128 stands for zero in the data rows.
Some points, one per row:
[136 143 243 178 213 193 142 184 144 238 148 180 158 130 235 255 190 174
 134 214 147 151 186 177 185 151  96 147 157 183]
[152 144 160 125 172 107 130 140 161 136 195 140 108 187 162 119 129 132
 140 174 147 171 166 141 148 152 142 227 137 140]
[101 108 133 119 145 115 116 153  99  99 120 144 110 120 112 141 131  88
 117  97 115 152 124 115 100 128  80 118 117  77]
[ 75 100  72 119  72 108  84  54  69  89  37  87 109  31  93  76  94  83
  93  76  97  58  90 105  94  98  68  23  97 106]
[110  93  76 104  98 102  92  95  67  60  98 112 123  86  90  88  98  67
 116  64 118 120 104  90  79 122  88 109 108  74]
[ 86 111 133 116  77  88 111 160 119  65  72  77  83  70  91  50 128  43
 105  63 103  88  78  91  81  85  70  59 125  84]
[165 140 177 140 132 166 162 222 159 144 147 124 154 151 122 187 170 141
 148 126 156 146 112 124 139 122 164 129 164 132]
[135 118 188 162 157 157 109 117 107 173 133 169 162  88 229 141 142 122
 134 150 149 158 177 148 139 157  81 178 145 164]
[ 97 125 151 146 119 117 126 116 122 148  86 134 108  66 157 100 135 121
 103 126 117 110 136 145 126 113  81  83 125 140]
[ 94 122 204 160 137 143 148 181 144 149 112 187 134 110 185  97 167 101
 125  98 117 182 157 145 120 144  80 135 122 128]
[171 177 200 162 176 178 192 198 219 222 193 161 148 215 172 212 170 228
 159 219 154 157 156 183 203 148 206 170 165 202]
[147 135 181 179 170 252 129 119 120 229 139 200 249 145 233 242 168 194
 162 189 125 138 189 170 194 190 150 156 124 212]
[124 116 134 121  98 141 121 172 113  93 104 104 145 107 101 133 150  81
 129  82 118 111  91  96 101 105 113  91 137  97]
[174 152 189 145 202 141 116 144 151 187 206 127 128 169 207 206 140 155
 148 235 168 140 173 153 179 156 137 225 169 182]
[153 178 150 141 152 169 143 122 201 186 197 143 159 227 171 145 137 194
 166 220 118 123 170 164 202 162 208 203 122 209]
[103 100  75 104  86  76  95  92  75  62  73  76  87  52  75  75  94  68
  98  71 123  86  83  90  76  89  78  66 123  78]
[ 93 107  68  92  94  52  87  81  96  50 102  76  61  92  73  42  80  61
 102  90 106  91  96  93  85 101  82 103 106  74]
[167 198 117 117 170 123 190 141 248 166 251 153 111 255 115 128 120 235
 172 230 125 170 168 179 206 164 255 240 121 184]
[113 109 138 129 147 125 126 149 105 119 114 135 120 109 128 153 135 106
 118 112 131 148 128 123 111 131  92 121 125 101]
[103 126 141 133  78  89 139 145 139 106  71  95  86  66 103  52 126  95
 102  83 131 102  91 120  98  84  99  55 140 118]
[130 113  70 114  93 119 142  99 104 103 100 139 139 114  73 106 107 145
 121  65 134 145 101 116  95 123 152  91 117  94]
[211 176 255 195 150 187 165 181 206 244 188 158 182 132 255 144 184 186
 165 210 205 169 185 178 189 144 174 226 216 251]
[ 73 113 122 129  98 113  94  99  95 110  58  97 102  53 125  94 120  80
  97 105  93  69 109 116 109 103  54  48 105 118]
[ 81 117 102 122  92  90 104  89 107 102  67  97  83  63 106  66 112  93
  98  99  97  77 107 117 106  97  76  55 106 110]
[ 88 108 158 143 145 116 144 141 122 130 120 202 121 130 158  89 134 111
 118  85 115 206 162 144 103 160  77 151  98 102]
[101 139 169 133  87 115 125 176 161 103 104  99 103 113 126  54 147  72
 123 103 104 103 106 111 117  98 105 101 128 128]
[ 78 100  86 110  93  85  81  75  74  74  63  85  87  45 100  74 100  62
  94  87  99  72  99  99  86  99  56  59 102  90]
Here are 12 more points, each followed by its number:
[109 109  54 106  80 108 117  75  92  90  73 100 119  80  63  97  98 120
 108  74 115  89  84 102  95 103 122  55 108  96] 0
[ 99 115 109 125 121 115 108 100  99 124  86 103 103  84 110 138 112 116
 104 122 117  88 111 122 116 108  86  69 116 116] 1
[167 117 134 140 122 152 152 140 123 138 145 169 176 134 142 133 134 145
 146  95 164 189 138 128 110 152 157 172 146 130] 2
[169 137 105 148 103 136 185  95 148 182 102 142 143 103 106 137 115 228
 116 119 182 139 117 159 137 114 192  77 155 162] 3
[157 129 238 153 215 181 170 255 154 181 179 181 156 184 174 255 205 141
 146 156 161 211 149 141 143 157 119 181 168 114] 4
[ 74  98 124 115 140 100  79 126  72  96  73  79  77  60 102 163 122  62
  88 120 101  66  96 100 102  96  29  46 116  79] 5
[ 96 141  77  89  87  75 107 104 151  61 127  72  73 156  64  32  99  82
 121 115  84  80 100 101 118 103 139 115  94 106] 6
[160 163 175 152 187 138 221 174 215 202 201 225 131 235 154 140 150 237
 145 166 167 247 190 192 169 172 214 213 135 160] 7
[116 118  74 124  89 127 121  78 104 115  84 109 134  88  93 107 105 138
 117 100 118  89 106 123 118 113 133  64 112 127] 8
[109 101  54 102  97 140  90  82  69  72  95 104 159 107  84 131 109  89
 130  86  90  86 101  92 102 126 119  91  94  92] 9
[112 146 118 122 134 108 135 112 156 132 141 133 101 165 116 101 115 146
 127 151 110 128 138 142 145 131 146 136 106 135] 10
[184 167 177 156 163 178 119  95 165 211 193 150 182 164 236 158 145 186
 161 226 151 127 195 163 198 160 179 233 153 228] 11
Which three of these numbered points are nearest to each point below by angle, seen from the average point of the first points? Their numbers follow each, nearest first.
[172 109  94 123 137 216 116 137  75 122 145 150 241 158 117 239 144 144
 169 113 128 132 124 108 132 157 176 144 128 123] > 2 4 9
[122  87  27  91  81 134  84  84  42  40  86  91 165  93  52 125  94  78
 132  56 102  87  82  74  81 117 122  80 100  69] > 9 0 8
[155 111 173 126 235 171 143 219 105 143 200 196 165 206 148 255 170 136
 150 149 150 220 164 134 132 179 120 210 137  80] > 4 7 2
[170 171 146 147 166 150 200 141 197 212 173 169 137 198 132 185 141 252
 138 189 167 167 156 182 182 138 221 147 150 180] > 7 11 3
[109 147 106 118 130 105 122  98 150 129 135 105  93 149 117 104 111 140
 123 167 104  96 131 139 151 124 137 126 110 144] > 10 6 8
[ 90 147  71  91  95  74 101  76 151  78 128  72  67 157  74  40  91 102
 118 142  80  65 110 112 135 107 138 112  87 124] > 6 0 10
[ 93 101  88 102  80  97  95 123  88  54  72  70  98  71  67  86 112  53
 104  67 100  73  72  80  81  89  79  51 113  73] > 0 5 1
[124 131  95  98 125 108 100 124 124  82 147  80 104 154  92 127 112  93
 132 140 108  92 102 100 128 121 131 138 122 106] > 6 9 0
Here are 12 other points, each followed by its number:
[ 73  91  96 112 109  70 106 107  91  60  88 128  83  86 108  42 104  52
 103  59 101 149 121 102  70 130  53 120  90  70] 0
[221 135 255 148 255 201 151 255 138 209 241 151 160 201 200 255 215 160
 154 239 213 197 160 138 175 161 126 228 224 125] 1
[125 115  91 104 110  63 106  94 104  83 111  79  67  84  90  80  92  93
 103 110 144 104  98 106  96 101  97 108 138  95] 2
[166 165 122 127 171 181 153 135 181 170 212 160 179 253 139 198 138 206
 177 208 120 149 160 158 198 173 231 207 122 180] 3
[134 131  91  90 144 111 105 135 127  83 167  87 104 182  84 152 113 106
 139 155 110 103 110 104 135 132 143 154 119  97] 4
[ 69 109 103 129  94 126  77  66  77 112  52 104 123  36 139  94 120  80
 103 107  73  54 117 114 114 109  52  48  94 124] 5
[206 156 131 145 116 105 156  85 164 174 167 118 122 118 162  89 104 193
 131 167 207 146 144 153 145 122 194 186 187 195] 6
[109 146 144 122 131 128 128 147 160 118 160 148 128 180 141  94 139 113
 147 139  91 144 147 134 142 142 137 169 104 132] 7
[102  95  62 100  84  85  86  75  72  53  87  87 104  73  81  63  87  62
 110  69 110  95  94  88  79 110  87  95 108  79] 8
[231 145 159 123 177 108 106 129 138 141 238 100 131 168 190 149 116 127
 161 203 213 161 164 122 147 144 168 255 199 168] 9
[ 94 110  64 103  86 103  99  76  90  77  82  96 112  90  75  81  98  95
 110  86  94  83  99 104 102 108 105  71  95  96] 10
[116 129 103 114 126 126 101 101 119 112 126 103 121 136 114 129 114 113
 126 143 104  91 120 115 133 127 124 125 113 127] 11
The same question for these:
[ 71 103  79 114  86  97  85  72  78  79  59  95  97  56  96  70 101  74
  99  84  83  69 103 104  95 102  64  49  90  96] > 10 8 5
[106 124 118 125 131 150 116 121 120 119 134 156 155 149 141 127 135 117
 141 124  87 133 143 127 130 149 126 143 100 121] > 7 3 11
[163 118 134 121 130  97 100 127  99 111 133  76 103  83 134 132 115  93
 121 136 173 108 110 107 107 101 102 142 175 124] > 2 8 9
[101 117  84 120  96 101 115  83 107 116  72  91  92  72  84 109 101 127
  97 111 118  74  96 120 114  97 100  43 113 115] > 10 5 8
[ 91 120 187 154 133 138 118 155 122 155  82 127 118  71 168 138 154  98
 106 128 118 108 127 135 127 118  57  78 130 138] > 5 0 10
[112 120  81  95 137 110  96 117 106  82 135  86 102 152  76 151 110  97
 123 138  98  91 106 102 124 124 118 117 105  91] > 11 4 10
[ 69 109  62  92  88  66  87  80  99  44  95  93  74 107  71  33  86  57
 108  81  76  94 102  97  90 113  83  98  79  74] > 8 10 0
[120 133 148 140 114 139 131 139 138 142 102 113 124 105 127 133 140 129
 120 130 124  99 113 132 138 112 122  82 134 143] > 5 10 11
